Each row of M is roughly a mix of the hidden directions of one of a few groups.
M (98 x 10):
[[-17 -22  20   3  13 -14   4  14  -9  -7]
 [ -6  20   1  14   9   5   9 -12  18  24]
 [  0  19   0   9  -7  -9  10  -9  32   6]
 [  1  15   0  24 -13  21  16   4  -5 -11]
 [ 22 -20  26   0 -10   2   3  11  -1   8]
 [ 10  32 -10 -16 -10   0  13  -1  -7  -7]
 [-19   3 -14  12  17  11   7 -14  22   3]
 [  6  28 -15   4 -21   7   2  -2  13  11]
 [-18  -1  -6  -1   9   0  14   3  22  26]
 [  0  -2  13  -7 -24 -13   9   5  14  24]
 [ 17   8 -11 -21 -17  11 -11  18  -1  -7]
 [-27 -10 -10   6   5  -9  19 -16 -11   4]
 [ 12  13  -1   8   9   0  -4 -29  -2 -23]
 [ -6 -13 -18   0  18   6   7 -28  10  -3]
 [  0  16 -20   0   8  12  -4 -18  -5  25]
 [  1  -1  19 -13  -8 -17  -6   4 -14  26]
 [  6 -18   0  12   7  14 -31 -10   0  -7]
 [-10  13   0   8  -2  -2  35  11  -6  12]
 [  5  22  14  11 -11  -9   2 -20  14  14]
 [ 17  19  16   7 -19 -12  -7 -11  -7 -12]
 [ 11  23   4  15   3   2   2 -20 -18 -13]
 [ 10   2  28  22   1  -1   3  12 -15  12]
 [-13 -16   8  13  -5  -4  26  20  -7   1]
 [-16   0   4  21   6   3  18  -1  13  24]
 [-12  -4  11   8   7 -18  31   3 -15  -1]
 [ -1  -8   5  11  11   6   8  21   4  31]
 [ 16   7  -9  -8  -6  15 -28  -8  -1 -15]
 [-12  -8  16  12  16 -17  21   2  -1  15]
 [-11  13 -17   4  14   4   8 -22 -10  19]
 [-15 -10 -20 -29  -9 -13   5   0  -5   1]
 [ 20 -29  -6 -11  -4   3   6   3 -19   0]
 [ 10  13  -3  30   4  23   7   5   4   3]
 [-10  13 -21   1  15   7  13  -2  26   7]
 [  0 -13  -3  -6  12  -6  -6 -26  23 -13]
 [ -5  15 -10 -12 -11  -6  -5   9 -19  27]
 [  8 -10   8   8 -18  12 -18   8  11 -24]
 [ 19  -9  13   8  -1   7   0   1  13 -31]
 [  8 -28   2  -9   4  10  -3  23  -9 -11]
 [  1 -33  -2  -8   4 -14  13 -15  -7  -2]
 [ 25   7   9   1  10   6   0  25 -16   7]
 [  5  -5   5 -16  18 -23 -16 -19  -6  -5]
 [-23  -9 -23  -1   0  -4  12  15  -1 -17]
 [ 21   2  30 -17  -4  -9  -1  11   5   3]
 [  5  -9  -4 -10  28  16  14  17   9   1]
 [-16 -20   9  22 -11  -6   3 -12 -13  12]
 [  2  -3 -14 -18  21  17  -6  13 -18  -8]
 [ -5  -9   2 -14   6 -17 -21 -21  19   0]
 [ -5 -20  16  -8 -11  -4  -5  18 -17  16]
 [ 13   1 -11  -5   2  20  -6  -8  24 -21]
 [ -2  -6   9   7  30 -13  -3 -15  -5  18]
 [  2  -5  27  -9 -17 -19  -4   1   9  17]
 [  5 -13 -11   5  20  21  13  17  -5 -12]
 [-17  28 -16  10  -6  -6   5 -10  14  -5]
 [ 11   7 -13   2   2   6  -4 -19  12 -31]
 [  0 -13   2  -2 -12  -4  14  18 -22 -22]
 [ -8  -3 -10 -19 -28  -3   4  10  12 -15]
 [ -5 -25  -3 -24  -3 -14  -7  17   6   8]
 [-14   4  14  20   5 -11  28  -8   0   0]
 [ 26  13   5  -3   6   9  10  18  10 -17]
 [ -3 -19  15   6  20  -9   2 -21   2 -15]
 [ 12 -19  18   3  -5  -1 -20  13   7 -18]
 [ -1 -15 -11  -7  18  -2   1 -28 -12  13]
 [-13 -19   6  14  -1  -6  -6 -27 -16   2]
 [ -4  16 -19  21  13  14  17  -7   5  -5]
 [  3 -22   5 -30   7  -1 -14  13   0  -1]
 [  6 -25   9 -22  16  -3 -12 -10   6  -9]
 [-15   1  -2   6   3 -10   7 -22  27  14]
 [ 27   7   0  -8  -6  22 -13  -5  16  -4]
 [ 19   6  12 -16  -2  -9 -20 -10 -12 -17]
 [ 18   7  -5   8  -6  26 -24  -1  -1 -11]
 [  0 -38  17   2  -3  -6  -2   0   2  -1]
 [-22 -19  -6   7  -6  -5 -13 -18 -17   7]
 [-11 -23  -1  -8  14   2  10   6  24  14]
 [  6  -8  29  -5  13  -9  10 -12  13  14]
 [ 15 -10   7 -16   6   4   6  26  20  -4]
 [ 17   0  23 -21  -1  -8   1  15  16   5]
 [  5  26 -14   2 -10   7   9  25  10   1]
 [  5  -2  21   3  -9  -3   6 -11  30  12]
 [  7 -12 -31 -11   3  23   2   0   0   4]
 [ 11  -1  13   2 -27  -5  12   5  25   2]
 [-15  14   5  11  -8  -7  34  -2   3  -2]
 [ -9  10 -20  29  -4   6   7 -14  -5  -9]
 [-31 -12   3 -13  17  -8  -5   9  10  -6]
 [ -1 -24  -5  -2  27  19  -2  -9   4   2]
 [ 11   5   4  10   7   9  16  24 -22   9]
 [ -7  12 -23 -28 -14  -4   6  -5  -2  -2]
 [ 19   9 -20  -4  -4  13  -9   4 -16 -21]
 [-11 -21  22   0   5 -16   4  18 -13  -4]
 [  3  -5  17  33  -3  15  -1   3   5 -12]
 [-13  19 -21  10   3  17  -1  18   6  -9]
 [ -9 -13  -1  -2  -7  10  11  16  33  -1]
 [ -1   5 -14 -15 -28  12  -5  11  15  -9]
 [-20 -11 -17 -20  18   5 -10  -1  -5  12]
 [-21  19 -10  13   4 -14   6  -6 -17  13]
 [ 15  -1   7 -13   6   2 -10 -31  11  13]
 [ 14  13   9 -12   8   7 -20 -22   3  15]
 [-23   7 -29   7   4   8   8  14   1  -7]
 [ 15  -5  -1  -3 -10  -3 -19  -6 -10 -31]]
Here is one row of each group, with its name. Which group are the others in?
[-17 -29  10   4 -12  -8  -7  -2 -14  13]
<31>
[-23   0   2 -17  21  -7 -14 -11  -1  14]
<86>
[ -6   3   5 -10   0 -17 -13 -24  25  -5]
<42>

[ -2  12 -19  -4  -3  17  -4   4  24 -19]
<86>
[-11   3   9   0   3 -11   4 -24  15  26]
<86>
[ 13  15 -22 -12  -8  20 -16  -2  -9  -3]
<42>
[ 18  19   0 -10  13  14   5  19 -14  -8]
<31>
[ 11  16  -8 -15  12   1   6  13  -9  28]
<42>
[ -7  21  -7 -16   3  -1   5  15  15  22]
<31>
[ -4  14  10  27   9   2  22 -11 -11  -1]
<42>
[-15 -17 -15  12  15   8  -4 -17 -17   9]
<42>
[  4   7 -24   7  17  19   9   7   4 -18]
<31>
